In the data rows, 50 means zero.
Here is a table of points, one per row:
[64, 73, 70, 77, 56, 26, 52, 35, 36, 52, 58, 43, 38, 50, 60, 48, 57, 65, 40, 51, 51, 29, 67, 56, 49, 39, 72, 50, 16, 32, 43, 53, 77, 42, 28, 31, 26]
[66, 71, 78, 38, 32, 66, 84, 32, 56, 48, 47, 60, 55, 25, 56, 71, 43, 63, 48, 63, 49, 59, 57, 60, 35, 55, 63, 49, 33, 58, 36, 34, 63, 42, 35, 42, 74]
[29, 44, 50, 44, 33, 59, 51, 59, 62, 41, 33, 37, 35, 42, 55, 42, 62, 56, 49, 63, 48, 62, 56, 14, 49, 52, 21, 36, 43, 62, 66, 50, 41, 42, 34, 63, 42]
[62, 34, 72, 72, 45, 36, 47, 62, 65, 57, 60, 62, 57, 67, 67, 56, 52, 24, 39, 28, 18, 51, 27, 62, 61, 45, 65, 44, 86, 73, 34, 41, 58, 52, 54, 53, 41]
[42, 36, 79, 53, 40, 55, 38, 80, 72, 55, 74, 67, 69, 48, 58, 46, 40, 28, 29, 36, 37, 52, 42, 44, 58, 53, 67, 65, 79, 53, 22, 49, 43, 37, 52, 49, 47]
[31, 12, 53, 63, 61, 34, 29, 54, 56, 50, 61, 45, 57, 16, 29, 64, 48, 52, 39, 58, 70, 63, 48, 63, 24, 37, 55, 48, 32, 68, 60, 54, 23, 82, 75, 49, 53]
[58, 35, 44, 50, 55, 63, 55, 73, 47, 37, 57, 32, 38, 54, 35, 55, 51, 45, 67, 48, 55, 27, 54, 41, 83, 60, 62, 39, 47, 38, 51, 35, 90, 39, 47, 78, 66]
[29, 41, 51, 66, 59, 20, 35, 67, 27, 63, 54, 61, 70, 29, 29, 40, 34, 46, 52, 56, 61, 38, 41, 59, 53, 26, 39, 43, 31, 59, 65, 37, 36, 90, 53, 66, 73]
[69, 39, 77, 63, 60, 49, 40, 76, 50, 53, 74, 80, 61, 49, 59, 57, 29, 25, 51, 47, 31, 57, 49, 56, 41, 63, 52, 45, 66, 75, 14, 57, 44, 36, 62, 56, 60]
[26, 36, 29, 68, 74, 24, 71, 45, 31, 64, 72, 54, 59, 44, 24, 38, 38, 38, 66, 59, 78, 51, 40, 46, 56, 31, 56, 50, 49, 49, 48, 52, 22, 77, 75, 54, 61]
[52, 51, 72, 67, 53, 50, 56, 87, 64, 52, 42, 75, 36, 70, 80, 44, 48, 33, 45, 44, 42, 55, 46, 54, 30, 66, 54, 49, 54, 78, 31, 34, 53, 46, 59, 68, 64]
[53, 61, 41, 49, 46, 50, 39, 73, 56, 74, 26, 68, 32, 56, 58, 38, 38, 54, 46, 41, 38, 66, 36, 64, 34, 75, 53, 64, 53, 58, 35, 44, 31, 55, 69, 54, 58]
[37, 49, 05, 46, 37, 51, 49, 62, 53, 55, 46, 42, 40, 38, 61, 46, 36, 56, 50, 36, 64, 31, 76, 50, 80, 44, 61, 17, 55, 52, 37, 38, 57, 29, 42, 76, 45]
[54, 29, 74, 59, 53, 44, 28, 79, 48, 65, 45, 81, 44, 53, 70, 52, 32, 33, 46, 50, 39, 46, 42, 55, 41, 79, 39, 37, 77, 53, 29, 55, 49, 40, 68, 60, 59]
[30, 32, 39, 72, 61, 11, 50, 58, 28, 58, 57, 55, 60, 43, 34, 38, 40, 32, 66, 42, 56, 52, 21, 64, 36, 34, 51, 52, 35, 46, 55, 37, 10, 76, 61, 57, 64]
[70, 64, 47, 30, 64, 68, 37, 52, 46, 54, 57, 52, 48, 33, 54, 49, 67, 87, 63, 48, 56, 39, 43, 34, 39, 34, 47, 72, 60, 48, 53, 50, 30, 33, 51, 54, 54]
[74, 65, 82, 63, 26, 68, 72, 51, 59, 42, 46, 48, 61, 49, 62, 44, 53, 49, 57, 57, 56, 52, 81, 68, 56, 60, 57, 47, 28, 47, 37, 70, 43, 45, 14, 25, 61]
[49, 40, 32, 58, 57, 11, 86, 48, 50, 67, 77, 40, 50, 67, 41, 63, 43, 53, 30, 57, 76, 62, 33, 66, 60, 43, 53, 46, 44, 58, 60, 79, 52, 44, 40, 32, 49]
[43, 51, 38, 31, 32, 44, 51, 55, 60, 29, 54, 29, 47, 31, 61, 54, 38, 62, 32, 61, 43, 65, 42, 52, 23, 58, 50, 49, 57, 55, 58, 70, 42, 33, 36, 46, 44]
[39, 29, 54, 23, 27, 63, 39, 47, 55, 43, 65, 51, 31, 58, 41, 48, 54, 62, 63, 32, 34, 46, 65, 31, 54, 63, 58, 45, 55, 43, 68, 61, 52, 33, 57, 81, 33]
[35, 73, 57, 30, 50, 52, 60, 29, 47, 40, 33, 30, 54, 73, 76, 51, 63, 56, 70, 59, 51, 45, 74, 56, 51, 43, 51, 69, 60, 27, 49, 73, 62, 72, 63, 23, 55]
[82, 63, 32, 48, 56, 69, 54, 45, 60, 44, 47, 40, 47, 18, 65, 39, 63, 71, 58, 49, 43, 43, 50, 58, 45, 46, 35, 64, 34, 37, 38, 57, 41, 59, 60, 38, 63]
[54, 69, 53, 47, 80, 60, 33, 47, 45, 58, 49, 39, 47, 32, 35, 41, 48, 78, 50, 53, 41, 61, 41, 40, 62, 37, 33, 51, 62, 46, 63, 45, 43, 40, 58, 45, 53]
[55, 62, 50, 60, 57, 63, 60, 33, 52, 57, 21, 37, 74, 33, 41, 57, 69, 50, 28, 55, 28, 42, 73, 43, 63, 55, 59, 42, 31, 59, 60, 61, 46, 39, 32, 46, 35]
[46, 49, 51, 21, 53, 63, 68, 39, 34, 30, 54, 41, 54, 44, 47, 57, 54, 43, 37, 40, 30, 31, 72, 40, 66, 56, 54, 49, 32, 37, 44, 46, 78, 53, 44, 79, 68]
[42, 46, 45, 36, 21, 74, 49, 46, 52, 33, 42, 62, 49, 67, 43, 40, 72, 55, 43, 73, 44, 62, 49, 37, 59, 29, 52, 55, 61, 41, 62, 60, 44, 61, 70, 29, 46]
[42, 57, 37, 42, 60, 81, 55, 18, 51, 32, 60, 30, 65, 55, 51, 53, 74, 17, 51, 37, 51, 22, 63, 42, 37, 69, 44, 56, 53, 33, 39, 55, 44, 53, 64, 26, 45]
[42, 31, 53, 68, 68, 28, 38, 45, 61, 70, 73, 58, 60, 19, 31, 56, 50, 36, 50, 52, 71, 62, 40, 56, 34, 38, 60, 29, 47, 58, 72, 65, 35, 82, 88, 53, 55]
[42, 43, 25, 47, 46, 57, 46, 51, 76, 12, 29, 26, 44, 63, 39, 36, 44, 56, 53, 42, 39, 34, 58, 47, 59, 39, 61, 19, 48, 47, 44, 25, 51, 54, 50, 66, 65]
[54, 59, 56, 62, 40, 27, 19, 21, 60, 48, 32, 65, 58, 37, 61, 36, 58, 50, 56, 58, 30, 30, 50, 53, 66, 16, 82, 49, 44, 43, 29, 57, 46, 52, 25, 61, 34]
[71, 51, 86, 60, 29, 64, 74, 50, 56, 64, 36, 55, 67, 44, 48, 50, 77, 38, 49, 47, 46, 50, 85, 55, 55, 60, 44, 48, 37, 49, 34, 52, 29, 67, 16, 18, 65]
[56, 66, 39, 56, 60, 30, 46, 35, 33, 51, 34, 50, 67, 30, 56, 37, 50, 74, 52, 43, 35, 51, 44, 42, 34, 39, 69, 41, 25, 58, 24, 45, 69, 59, 26, 36, 18]
[51, 23, 77, 53, 63, 61, 27, 65, 72, 60, 52, 73, 39, 71, 54, 65, 27, 33, 48, 50, 45, 63, 30, 72, 43, 80, 66, 47, 69, 56, 31, 36, 52, 59, 39, 50, 54]
[50, 71, 31, 35, 72, 53, 61, 35, 37, 31, 63, 44, 41, 55, 38, 55, 58, 33, 70, 53, 77, 49, 29, 52, 34, 41, 30, 73, 53, 62, 45, 58, 43, 61, 38, 46, 45]
[38, 45, 36, 47, 21, 65, 55, 58, 47, 55, 58, 56, 43, 75, 45, 63, 70, 59, 63, 26, 57, 67, 71, 29, 51, 41, 38, 27, 59, 37, 57, 33, 55, 41, 28, 83, 43]
[47, 41, 36, 56, 47, 74, 44, 60, 35, 40, 44, 40, 42, 63, 67, 65, 83, 60, 75, 34, 59, 41, 51, 60, 63, 62, 53, 26, 51, 29, 33, 23, 64, 23, 31, 63, 49]
[55, 60, 45, 58, 48, 51, 88, 38, 70, 44, 46, 52, 40, 68, 59, 47, 43, 43, 34, 72, 61, 40, 55, 49, 32, 70, 59, 55, 67, 36, 76, 56, 62, 55, 75, 40, 41]
[50, 54, 50, 53, 68, 33, 62, 58, 30, 34, 41, 37, 61, 54, 56, 51, 36, 63, 46, 56, 39, 61, 58, 66, 39, 63, 34, 67, 83, 31, 77, 49, 60, 52, 53, 53, 36]
[55, 41, 69, 46, 43, 55, 30, 40, 50, 36, 21, 72, 55, 83, 73, 56, 20, 45, 41, 58, 28, 53, 37, 57, 57, 58, 33, 60, 57, 55, 63, 64, 46, 71, 57, 39, 57]
[54, 64, 41, 23, 53, 64, 49, 36, 62, 58, 59, 52, 38, 67, 43, 51, 57, 43, 55, 76, 50, 48, 57, 37, 66, 33, 42, 62, 42, 53, 82, 51, 37, 42, 69, 46, 35]
[60, 54, 62, 42, 62, 65, 47, 53, 33, 64, 49, 46, 57, 39, 40, 32, 44, 63, 45, 42, 57, 66, 46, 42, 59, 29, 14, 55, 51, 49, 66, 36, 56, 24, 52, 38, 44]
[59, 67, 43, 44, 56, 20, 41, 39, 62, 34, 22, 64, 37, 22, 31, 53, 58, 53, 39, 37, 51, 31, 43, 40, 57, 41, 60, 35, 23, 38, 51, 53, 44, 39, 47, 32, 55]
[73, 58, 58, 42, 43, 50, 25, 53, 47, 56, 31, 57, 37, 49, 58, 46, 45, 52, 61, 51, 41, 58, 49, 43, 52, 20, 33, 69, 66, 44, 72, 46, 66, 34, 56, 61, 33]
[50, 37, 57, 55, 53, 51, 25, 71, 64, 37, 59, 70, 52, 74, 61, 60, 30, 41, 58, 36, 42, 74, 30, 59, 56, 79, 62, 63, 74, 61, 51, 44, 49, 58, 37, 57, 67]
[44, 31, 29, 67, 43, 74, 42, 63, 39, 34, 50, 36, 38, 69, 53, 78, 48, 65, 66, 27, 53, 33, 46, 37, 64, 50, 42, 42, 40, 32, 53, 30, 81, 38, 38, 71, 56]
[38, 57, 40, 49, 30, 39, 61, 39, 32, 75, 58, 18, 37, 46, 47, 47, 43, 44, 23, 68, 54, 57, 33, 60, 60, 75, 52, 64, 38, 51, 47, 60, 51, 52, 33, 39, 40]
[45, 50, 43, 56, 42, 40, 62, 30, 59, 57, 56, 51, 53, 83, 29, 62, 68, 74, 35, 61, 66, 57, 67, 90, 35, 60, 45, 48, 44, 34, 49, 62, 68, 37, 71, 25, 49]
[38, 63, 31, 50, 52, 31, 69, 36, 18, 72, 81, 49, 52, 58, 42, 31, 44, 40, 56, 49, 84, 68, 53, 25, 58, 52, 43, 65, 51, 64, 56, 45, 47, 59, 63, 39, 36]
[36, 62, 30, 31, 56, 51, 63, 24, 52, 64, 48, 30, 57, 46, 44, 54, 43, 32, 56, 73, 74, 53, 25, 43, 30, 55, 51, 65, 50, 71, 66, 55, 71, 55, 47, 51, 47]
[59, 61, 49, 23, 56, 62, 41, 47, 42, 52, 46, 38, 46, 40, 31, 36, 53, 67, 54, 46, 52, 45, 54, 34, 54, 46, 24, 62, 49, 55, 65, 56, 43, 35, 62, 52, 35]
There is one direction along which these points spread out most. Take the direction at right angles to it along which they spread out most. Then take the direction at right angles to both along which they spread out most. Go by this last direction. How far along it is each point below, from 0 to 99? 50 is the average, and the first point above lies past it. One standard deviation of the points above along it is 16.
[52, 51, 72, 67, 53, 50, 56, 87, 64, 52, 42, 75, 36, 70, 80, 44, 48, 33, 45, 44, 42, 55, 46, 54, 30, 66, 54, 49, 54, 78, 31, 34, 53, 46, 59, 68, 64] 54
[54, 69, 53, 47, 80, 60, 33, 47, 45, 58, 49, 39, 47, 32, 35, 41, 48, 78, 50, 53, 41, 61, 41, 40, 62, 37, 33, 51, 62, 46, 63, 45, 43, 40, 58, 45, 53] 42
[64, 73, 70, 77, 56, 26, 52, 35, 36, 52, 58, 43, 38, 50, 60, 48, 57, 65, 40, 51, 51, 29, 67, 56, 49, 39, 72, 50, 16, 32, 43, 53, 77, 42, 28, 31, 26] 73
[74, 65, 82, 63, 26, 68, 72, 51, 59, 42, 46, 48, 61, 49, 62, 44, 53, 49, 57, 57, 56, 52, 81, 68, 56, 60, 57, 47, 28, 47, 37, 70, 43, 45, 14, 25, 61] 88
[59, 61, 49, 23, 56, 62, 41, 47, 42, 52, 46, 38, 46, 40, 31, 36, 53, 67, 54, 46, 52, 45, 54, 34, 54, 46, 24, 62, 49, 55, 65, 56, 43, 35, 62, 52, 35] 40
[35, 73, 57, 30, 50, 52, 60, 29, 47, 40, 33, 30, 54, 73, 76, 51, 63, 56, 70, 59, 51, 45, 74, 56, 51, 43, 51, 69, 60, 27, 49, 73, 62, 72, 63, 23, 55] 69
[50, 71, 31, 35, 72, 53, 61, 35, 37, 31, 63, 44, 41, 55, 38, 55, 58, 33, 70, 53, 77, 49, 29, 52, 34, 41, 30, 73, 53, 62, 45, 58, 43, 61, 38, 46, 45] 48
[66, 71, 78, 38, 32, 66, 84, 32, 56, 48, 47, 60, 55, 25, 56, 71, 43, 63, 48, 63, 49, 59, 57, 60, 35, 55, 63, 49, 33, 58, 36, 34, 63, 42, 35, 42, 74] 78
[37, 49, 05, 46, 37, 51, 49, 62, 53, 55, 46, 42, 40, 38, 61, 46, 36, 56, 50, 36, 64, 31, 76, 50, 80, 44, 61, 17, 55, 52, 37, 38, 57, 29, 42, 76, 45] 21
[38, 57, 40, 49, 30, 39, 61, 39, 32, 75, 58, 18, 37, 46, 47, 47, 43, 44, 23, 68, 54, 57, 33, 60, 60, 75, 52, 64, 38, 51, 47, 60, 51, 52, 33, 39, 40] 62
[42, 43, 25, 47, 46, 57, 46, 51, 76, 12, 29, 26, 44, 63, 39, 36, 44, 56, 53, 42, 39, 34, 58, 47, 59, 39, 61, 19, 48, 47, 44, 25, 51, 54, 50, 66, 65] 28
[50, 37, 57, 55, 53, 51, 25, 71, 64, 37, 59, 70, 52, 74, 61, 60, 30, 41, 58, 36, 42, 74, 30, 59, 56, 79, 62, 63, 74, 61, 51, 44, 49, 58, 37, 57, 67] 45
[51, 23, 77, 53, 63, 61, 27, 65, 72, 60, 52, 73, 39, 71, 54, 65, 27, 33, 48, 50, 45, 63, 30, 72, 43, 80, 66, 47, 69, 56, 31, 36, 52, 59, 39, 50, 54] 55
[82, 63, 32, 48, 56, 69, 54, 45, 60, 44, 47, 40, 47, 18, 65, 39, 63, 71, 58, 49, 43, 43, 50, 58, 45, 46, 35, 64, 34, 37, 38, 57, 41, 59, 60, 38, 63] 62
[42, 57, 37, 42, 60, 81, 55, 18, 51, 32, 60, 30, 65, 55, 51, 53, 74, 17, 51, 37, 51, 22, 63, 42, 37, 69, 44, 56, 53, 33, 39, 55, 44, 53, 64, 26, 45] 58
